In the rows, zero is written as 128.
One turn moves each row of this set onto another row. After a few examples, where does it send each row asked below?
J_711: [147 129 109 144 144 132 145 143 122 107 147 132 152]
J_210: [151 118 115 142 112 131 128 118 145 141 146 133 160]
J_328: [131 107 135  91  94 132 105 133  90 106 125  98 127]
J_771: [129 151 137 115 141 133 114  77 132  79 115 123 113]
J_135: [153 109 139 129 146 115 124 110  70 117 149 131 123]
J_42: [128 142 130 113 124  84 156 121 132 123 145 115 166]
J_526: [161 155 130 100 113 135 121 116 169 101 113 137 130]
J_777: [127 147 143 111 140 110 119  90 108  85 115 106  93]
J_11: [126 146 150  99  87 148 133 113 145 134 130 146 133]
J_36: [124 117 132 132 152  86 138 114 101 128 108 118 115]
J_976: [146 139 165 104 121  96 137 125 128 116 155 159 153]
J_19: [134 144 157 131 151 131 126 135 135 120 140 163 160]
J_319: [151 113 107 133 126 120 124  88 121 139 146 135 155]
J_593: [140 147 159 117 136  99 163 102 104  98 146 147 121]
J_418: [171 118 134 108 110 149  93 117 130 126 103 109 141]
J_724: [126 135 150 111 126  98 154 149 136  92 124 134 160]
J_220: [148 135 141  82 133 156 107 127  94 117  99 109 125]
J_137: [137 166 171 152 132 141 126 116 126 115 150 116 111]
J_723: [155 133 132 114 124 100 118 108 132 168 113 110 110]
J_223: [142 150 135 126  90 145 111 116 154 107 150 103 131]
J_931: [124 156 169 147 149 143 127 119  95 104 131 117 129]
J_501: [126 147 129  74 128 108  93 106 120  94 161 115 124]
J_202: [176 115 148 120 115 131 116 116 110 126 101 100 158]
J_578: [106 121 152 113 108 148  94 115 111 104 107 103 118]
J_43: [152 131 131  89 100 101 120 103 149 158 123 116 129]
J_278: [145 124 123 146 135 156 125 153 109 117 110 126 126]
J_515: [140 140 170 109 105 116 163  98 118  97 128 141 119]
J_737: [148 147 173 126 131 133 110 136 139  72 137 110 117]
J_660: [145 129 111 103 131 108 113 121 115 124  90  95 154]
J_899: [110 136 158 148 128 144  97 143 126 117 117 114 139]
J_918: [114 150 159  93 140 118 119 110 148 103 119 146 100]
J_821: [147 136 162 113 159  98 113 111  88 119 120  95 145]
J_961: [122 134 145 122 126 153 109 158 110 121 128 134  96]
J_353: [148 144 129  67 124 122  97 103 100 126 131 109 109]
J_769: [123 145 127  86 115  85 141 113 125 138 148  99 122]
J_229: [156 133 140  98 110  79 124 117 140  98 153 121 104]
J_441: [107 127 161 120 107 129 137 110 123  90 163 140 128]
J_903: [113 127 115 119 150 135 117 138 122 128 121 153 157]
J_282: [139 121 125  94 111 103  92 107 126  91 124 123  90]
J_403: [158 147 134  99 133  77 120 149 138 127 151 112 127]
J_705: [157 138 118 122 134 128 103 127  96 147 155 112 161]
J_430: [153 117 111 107 109 101 141 132 103 153 121 134 121]

J_319 turns into J_515
J_931 turns into J_210
Where do these go?
J_737 turns into J_705
J_976 turns into J_769
J_724 turns into J_403
J_11 turns into J_36
J_278 turns into J_19

